In the data rows, the value 50 means zero.
The same things were measured in two ways. The second way is not exact.
Here are some of them measured both ways, the first way above the second, with a blank line after each pair.
array([9, 43, 14, 73, 40, 57, 73, 34, 52, 63, 25, 49, 30, 59, 51, 38])
array([39, 53, 48, 91, 46, 81, 37, 66])

array([28, 33, 76, 18, 62, 54, 45, 63, 62, 43, 72, 23, 77, 43, 35, 30])
array([51, 69, 48, 8, 51, 59, 39, 59])

array([62, 62, 63, 24, 73, 17, 77, 38, 58, 79, 38, 59, 43, 36, 48, 79])
array([26, 24, 56, 59, 50, 32, 61, 8])

array([53, 41, 82, 52, 58, 59, 46, 77, 55, 27, 73, 30, 83, 45, 33, 27])
array([63, 70, 43, 5, 69, 53, 28, 60])

array([60, 17, 64, 74, 49, 83, 68, 30, 55, 44, 70, 62, 23, 29, 48, 37])
array([26, 50, 49, 35, 56, 58, 46, 71])

array([83, 73, 67, 17, 61, 43, 34, 75, 27, 55, 37, 42, 65, 72, 52, 58])
array([60, 32, 55, 37, 60, 25, 54, 29])

array([58, 81, 49, 10, 68, 46, 54, 62, 37, 77, 23, 50, 56, 79, 36, 54])
array([45, 29, 49, 53, 45, 44, 48, 17])

Here are 16 more, measured the second way only, each followed by its number:
array([9, 36, 55, 35, 56, 30, 53, 30]) 0
array([20, 19, 58, 62, 47, 39, 63, 12]) 1
array([58, 75, 44, 60, 30, 39, 63, 74]) 2
array([56, 21, 62, 76, 43, 40, 64, 38]) 3
array([71, 77, 38, 60, 52, 58, 48, 73]) 4
array([28, 27, 51, 62, 49, 22, 52, 28]) 5
array([60, 21, 63, 78, 43, 39, 61, 37]) 6
array([17, 43, 49, 19, 64, 42, 44, 63]) 7
array([58, 63, 36, 81, 51, 89, 28, 63]) 8
array([44, 52, 53, 85, 31, 67, 46, 65]) 9
array([47, 61, 43, 72, 49, 60, 53, 66]) 10
array([51, 69, 49, 7, 50, 67, 36, 63]) 11
array([60, 71, 42, 57, 63, 57, 43, 74]) 12
array([20, 44, 53, 45, 56, 65, 46, 66]) 13
array([47, 72, 45, 19, 52, 73, 27, 64]) 14
array([35, 64, 45, 15, 58, 56, 38, 81]) 15
Some of them follow, measured the first way. Which numbered row above is each one? Its number follows it:
array([70, 67, 30, 29, 58, 44, 33, 66, 23, 58, 23, 46, 42, 83, 66, 75]) ~ 6
array([81, 79, 50, 28, 46, 56, 67, 42, 41, 72, 7, 67, 48, 70, 53, 56]) ~ 5
array([72, 66, 33, 26, 56, 43, 34, 65, 24, 59, 24, 46, 37, 83, 63, 77]) ~ 3
array([56, 40, 44, 99, 27, 69, 46, 45, 53, 29, 64, 65, 43, 36, 45, 30]) ~ 12
Here are 16 more, measured the second way only, each followed by its number:
array([38, 49, 47, 82, 53, 78, 38, 76]) 0
array([5, 28, 54, 41, 58, 40, 57, 34]) 1
array([56, 70, 39, 59, 34, 41, 61, 75]) 2
array([61, 74, 43, 9, 61, 68, 29, 63]) 3
array([79, 72, 37, 53, 59, 73, 44, 73]) 4
array([53, 44, 47, 22, 45, 23, 55, 35]) 5
array([69, 57, 52, 22, 53, 52, 41, 42]) 6
array([52, 29, 54, 44, 54, 24, 55, 16]) 7
array([78, 63, 41, 63, 72, 63, 39, 49]) 8
array([38, 68, 50, 3, 52, 50, 43, 52]) 9
array([61, 75, 48, 2, 54, 60, 35, 71]) 10
array([58, 75, 47, 64, 37, 47, 64, 72]) 11
array([86, 56, 39, 67, 73, 56, 42, 51]) 12
array([41, 63, 50, 45, 46, 45, 59, 76]) 13
array([37, 48, 50, 95, 44, 72, 39, 57]) 14
array([37, 41, 55, 98, 40, 67, 47, 45]) 15
Some of them follow, measured the first way. Which numbered row above is each one? Its number follows it:
array([53, 61, 48, 99, 48, 32, 45, 67, 47, 34, 61, 57, 54, 32, 35, 42]) ~ 8
array([11, 52, 18, 59, 56, 29, 79, 33, 54, 66, 22, 48, 30, 55, 63, 60]) ~ 15
array([41, 54, 67, 20, 72, 37, 27, 82, 43, 40, 63, 22, 77, 58, 40, 44]) ~ 6
array([79, 41, 73, 42, 64, 58, 93, 29, 58, 71, 43, 64, 29, 32, 42, 64]) ~ 1
Here are 16 more, measured the second way only, each followed by its number:
array([25, 22, 63, 76, 45, 53, 66, 18]) 0
array([29, 18, 58, 47, 48, 30, 57, 47]) 1
array([28, 19, 65, 67, 48, 43, 66, 19]) 2
array([65, 78, 42, 19, 69, 69, 30, 70]) 3
array([55, 64, 47, 71, 47, 55, 60, 55]) 4
array([80, 54, 38, 64, 69, 58, 44, 47]) 5
array([66, 64, 47, 22, 59, 73, 32, 58]) 6
array([77, 65, 45, 19, 61, 50, 43, 46]) 7
array([61, 50, 55, 55, 36, 43, 72, 36]) 8
array([55, 20, 64, 78, 40, 35, 67, 30]) 9
array([34, 36, 46, 32, 51, 13, 54, 25]) 10
array([42, 60, 52, 67, 25, 50, 59, 84]) 11
array([58, 81, 39, 15, 48, 48, 56, 77]) 12
array([41, 22, 61, 59, 40, 39, 57, 56]) 13
array([48, 34, 59, 82, 24, 37, 68, 55]) 14
array([35, 24, 64, 53, 47, 41, 60, 14]) 15
Some of them follow, measured the first way. Which numbered row above is each one? Its number follows it:
array([60, 54, 63, 11, 83, 17, 59, 53, 45, 67, 47, 41, 47, 49, 51, 86]) ~ 15
array([54, 28, 59, 65, 28, 80, 33, 31, 64, 32, 87, 59, 58, 37, 46, 27]) ~ 12
array([54, 52, 45, 36, 78, 18, 75, 35, 54, 74, 43, 52, 25, 42, 53, 91]) ~ 0
array([42, 47, 52, 51, 58, 5, 37, 35, 65, 45, 79, 57, 50, 22, 61, 82]) ~ 8
Here are 16 more, measured the second way only, each followed by its number:
array([66, 35, 67, 56, 32, 40, 61, 39]) 0
array([80, 49, 56, 33, 55, 50, 48, 41]) 1
array([28, 17, 60, 76, 45, 37, 65, 14]) 2
array([43, 48, 46, 99, 42, 69, 49, 41]) 3
array([62, 65, 49, 11, 49, 55, 39, 53]) 4
array([78, 73, 36, 30, 73, 53, 40, 55]) 5
array([59, 80, 45, 29, 33, 38, 62, 73]) 6
array([51, 57, 49, 3, 66, 20, 49, 39]) 7
array([59, 35, 60, 72, 31, 24, 78, 52]) 8
array([42, 11, 59, 83, 43, 37, 64, 15]) 9
array([53, 61, 47, 84, 30, 68, 52, 68]) 10
array([76, 71, 39, 61, 72, 71, 34, 60]) 11
array([53, 62, 51, 16, 47, 62, 37, 51]) 12
array([28, 23, 52, 63, 55, 20, 60, 14]) 13
array([80, 77, 39, 37, 69, 77, 33, 70]) 14
array([56, 20, 63, 75, 44, 39, 63, 34]) 15
Some of them follow, measured the first way. Which numbered row above is each one? Its number follows it:
array([73, 67, 32, 29, 58, 46, 35, 67, 22, 60, 23, 47, 40, 82, 65, 75]) ~ 15
array([10, 54, 18, 74, 50, 26, 71, 31, 57, 66, 30, 54, 31, 49, 56, 61]) ~ 3
array([25, 38, 68, 13, 66, 50, 40, 71, 52, 45, 64, 18, 77, 55, 39, 34]) ~ 12
array([61, 56, 67, 94, 46, 44, 39, 69, 52, 27, 73, 54, 68, 29, 31, 31]) ~ 5
